13   7  40   5  38 ans = 38

  9    6  -47   11
 18    0  -12    2
ans = 2

42  10  29   1  19 ans = 19

-38  -28    9   20  -24 ans = -24

-21   36   31   17   28  -23 ans = -23

 -3   46  -37    4   -1    2  -41 ans = -41
---
Input:
[[  0   7 -19  -6 -19]
 [ 19  17 -23  10   0]
 [-44 -36  41 -27 -12]]
Output: -19

Input:
[[  2 -15 -13  14 -37]
 [ -7 -13  -3   3 -10]]
Output: -13

Input: [-33 -21 -25 -21 -36]
Output: -25

Input: [ 36 -19  29   9 -41]
Output: 29

Input:
[[ 17  11  -6   0   1]
 [ 32 -35  21  15   4]]
Output: -6

Input:
[[ 0 41  1 -3 -7]
 [-2 10  1 -3 -7]]
Output: 1

Input:
[[-16 -39  -4 -31 -27]
 [-17 -28 -10 -43 -28]]
Output: -4
---
74,69,12,79: 74

4342,5424,5585,1890,8424,8745,8971: 1890

-169,378,618,574,-724,235: 618

647,665,583,679
757,905,90,192
: 757

337,189,-668,-76
414,810,63,249
: 414

71,55,39,20,90,73,67: 20

725,834,-750,136,497: 834

-763,-875,-198,56,-57,-628,871: 56

-3,9,4,-19,1,-9,-30
-23,-16,-18,28,-43,-16,-3
4,11,-1,-17,6,-10,-33
: -17

-316,-531,95,-102,-28,691,-89
113,-65,388,-454,-963,154,-408
115,-3,377,-590,-886,-80,-403
: -590
---
Input: [77 39 23 38 18 51 25]
Output: 38, 77

Input:
[[4949 5358 7126 2326 8280 6104 5982]
 [6065 5080 6987 6565 3628 7098 5669]
 [5938 6007 5022 5676 7903 7336 6332]]
Output: 6565, 8280

Input: [ 32 199  86  10 105  59  52]
Output: 10, 199

Input:
[[4064 3988 4800 2576 5260]
 [6769 6612 4919 9649 3942]
 [5446 5344 4778 5289 4540]]
Output: 4919, 9649

Input: [ 38 -45 -16  31  11]
Output: -16, 38

Input: [203  27 240 200 253]
Output: 240, 253

Input: [212 213 252 189 110  41  16]
Output: 189, 252

Input: [ 54 104  95 211 124  64  59]
Output: 211, 211

Input:
[[10 11 11 12 10 35 84]
 [10 10 84 86 85 85 83]
 [12 70 84 84 83 84 84]]
Output: 86, 86

Input: [2 1 3 4 9]
Output: 3, 9
---
3,-33,-14,43,-22,-20: 43, -33

33,-38,45,-28,44: 45, -38

-28,1,0,45,-5: 45, -28

-38,-33,-18,-28,-37: -18, -38

12,8,9,3,42
30,10,10,8,16
: 42, 3

-31,-6,-43,11,15,-34: 15, -43

-31,43,-8,-20,37: 43, -31

-25,-11,-21,-42,-31,-6,-46: -6, -46
---
 16   -5   -3   18  -26
-37  -25   -2  -12    2
 37   25   -1   13   10
>> -2

 21    7    9  -12   38
 22  -33   13    6   -3
 -1    0   14  -24   -1
>> 13

 31  -29  -37   17   22
  7    4   13  -33  -10
  6   13  -32   18   19
>> 13

-11  -33   38   11    7
 40  -27   32   45   37
  2    7    0  -29   -6
>> 32

 -4  -13   10    0    0
 33   38  -10    0  -40
-13    8   10  -16    0
>> -10

 9   0   0   7  35
 2  26  22   2   1
 0   1  19  29   4
>> 22
---
[[238  61  16  33]
 [221  68  38  26]] >> 221

[[-885 -207 -298   78 -390 -693]
 [-792   53 -214  -57 -444 -713]
 [-571 -395  682 -359 -117 -427]] >> -390

[-32 -30  -8  32   7 -13] >> 7

[86 78 95 80 23  8] >> 23

[5 6 6 6 0 9] >> 0

[57 78  5 50 13 80] >> 13

[[ 2 63 52 26 54 85]
 [33 21 52 37 56 55]
 [37 16 52 39 56 52]] >> 54
---
[[ 15  43 -45  24]
 [ 11   3 -17  21]
 [  8  23 -27 -18]]	21

[[-22 -35  21 -19  33 -30]
 [-21 -41  24 -28  19 -26]
 [-16 -41  24 -35  -1 -17]]	-26

[[  0   0   1   1  -1   0]
 [  0   0  -4   0   4  -1]
 [ -5  -4  10   0 -44  -6]]	-1

[[ -3   6 -40  42 -35  10]
 [ 23 -38  12 -30 -36   8]
 [ 21 -33   2 -18 -41  10]]	8

[[ 20 -41   7 -15  -5  -5  18]
 [  4 -39   8 -34  -5  -9   5]
 [ 25   7   8 -15 -23  -3  -6]]	5

[[-12 -46 -10  10  24 -22]
 [-17 -32  -7   4  21 -29]
 [ -3 -48 -34  10  -1 -35]]	-29

[[ 37  43  24   7  42  41 -35]
 [-43 -44   0  34  39  42 -44]
 [-33 -17  19 -26 -45  23 -27]]	-44
---
[ 187.9  -29.2 -110.7  146.6  -31.1  114.2] -> 114.2, 187.9

[[ 13.235   6.347 -11.432  14.585]
 [  3.496   4.904   3.585   3.412]
 [  4.014   2.319   4.875   6.583]] -> 14.585, 4.014

[[ 0.098  0.032 -0.090  0.021 -0.064 -0.026  0.102]
 [-0.050  0.021 -0.116 -0.079  0.129 -0.119  0.088]] -> 0.102, -0.050

[ -3.28 -11.59  19.59  -0.35  11.02   8.41] -> 8.41, -3.28

[ 113.542  -40.135   74.616 -101.711    8.396  -32.682] -> -32.682, 113.542

[ 0.19  0.02 -0.10  0.02 -0.02] -> -0.02, 0.19

[-139.03  -78.60  -57.12   96.14  115.50   59.80  -37.81] -> -37.81, -139.03

[[  5.551  13.231  12.184  14.273 -21.027   9.871   1.862]
 [ 14.393   9.725 -11.227  -0.105  -5.520  -1.732   7.693]] -> 1.862, 14.393
---
[[  7 -15  -1   1   9]
 [  9  -8   6  -5   8]
 [ -4  -2 -35  18  -3]] ans = 8

[[11 40 11  1]
 [ 3 29 30  2]] ans = 2

[[ 14  38  43  28   5   0]
 [-10  17 -12  -3   1  20]] ans = 20

[[-18  13  11 -15  -9  -7]
 [ -4 -17 -28 -45  -6   1]
 [-11 -15 -10 -44   1  19]] ans = 1

[[ 42  20  42  31  13 -16]
 [  7   9  -1   3  -4 -10]
 [  5  -3  11   6   6   5]] ans = -10

[[ 22  -6  15  15 -44]
 [ 19  17  -9   7 -13]] ans = -13

[[-27  12 -36  11]
 [ -7  16  -9  -3]
 [ -5  11 -30   7]] ans = -3

[[-13   2  -2 -26 -29 -37]
 [  7  27  38  -1 -33  15]
 [-24   9  36 -14 -27  21]] ans = 15
---
5  6  4  8
6  6  2  3
6  4  5  7
==> 8, 7

7  4  3  8  5  2 ==> 8, 7

 5  73  91  44 ==> 91, 73

825  778  819  215  627  409 ==> 825, 819

6  8  5  0  0 ==> 8, 6

-832   557  -253   227   312
 338  -432  -678  -744  -193
==> 557, 338
---
(-11, 46, -28, -42, 37) ==> -11
(39, 15, -27, -35) ==> 15
((0, -24, 0, 6, 16, 4, -40), (15, 21, 24, -4, -18, -7, 37)) ==> -18
((-10, 30, -14, 20, -30, -17, 29), (14, -1, -32, -21, 15, 40, -1), (-2, -4, -34, 4, 7, 24, -15)) ==> -30
((-16, 38, 15, -44), (-1, -12, 10, -7)) ==> -12
((-2, -16, -2, -38, 3, 29, -12), (15, -8, -40, 28, 2, 7, -4), (3, -10, 2, -36, 1, 33, 2)) ==> -36
---
Q:
[[ 70  79 217 173 121  41  89]
 [129 144 145 159 110 106 150]
 [143 167 103 171 107 180 135]]
A: 150

Q:
[[109 230  85 123 155  85]
 [116 255 180  89   3 222]]
A: 85

Q:
[[4499 5665 4556 4536 4157 3672]
 [7354 8771 8032 5877 1155 3694]]
A: 3672

Q:
[[796 126 505 866 495 596 290]
 [311 530  29 566 778  46 290]]
A: 290

Q:
[[100 134 142  93 155 182 134]
 [176 161 168 165 111 149 222]
 [ 63 111 129  71 172 136  72]]
A: 222

Q:
[[117 117 135 126 111]
 [112 134 172 142 142]
 [128 217 114 206  51]]
A: 142

Q:
[[145 180 662 766 226 568]
 [145 336 598 696 544 681]
 [184 252 632 743 359 616]]
A: 681
---
-37,34,-11,6,-29,32 >> 34

-27,5,37,-10,-35,-5,3
16,24,-8,-5,20,44,-41
-21,-29,1,37,6,2,-5
>> 44

-36,21,-19,32,33,-35 >> 33

-30,41,39,-17,-31 >> 41

31,48,2,14 >> 48

-25,38,-17,4,-13,-2
-29,10,9,-18,36,9
>> 38

-11,30,-36,6
13,14,39,3
>> 39

18,-41,-1,-27,3 >> 18
---
((-4, -1, 2, 25, 38), (6, -11, -34, -3, 21), (-42, 13, -27, 4, -25)) >> -1
((1, 15, 16, 15), (0, -19, -7, -2), (-3, -45, -30, 23)) >> 15
((9, 15, 17, 15, 1, -12, 27), (-31, 2, -12, 12, 4, 12, 4), (-38, 8, 8, -11, 18, 5, 0)) >> 15
((-13, -8, -6, -30, 18, 44), (5, -6, 5, -9, -10, -20), (8, -3, 6, -3, -11, -18)) >> -8
((11, 16, -8, -6, -11, -4, 11), (38, 22, -29, -25, -15, -26, 25), (33, -31, -37, -15, -13, 21, -33)) >> 16
((-14, -10, 10, 16, -23, 3, 15), (-22, 36, -8, -26, 6, 14, 13), (37, 14, 8, 32, -2, 8, 23)) >> -10
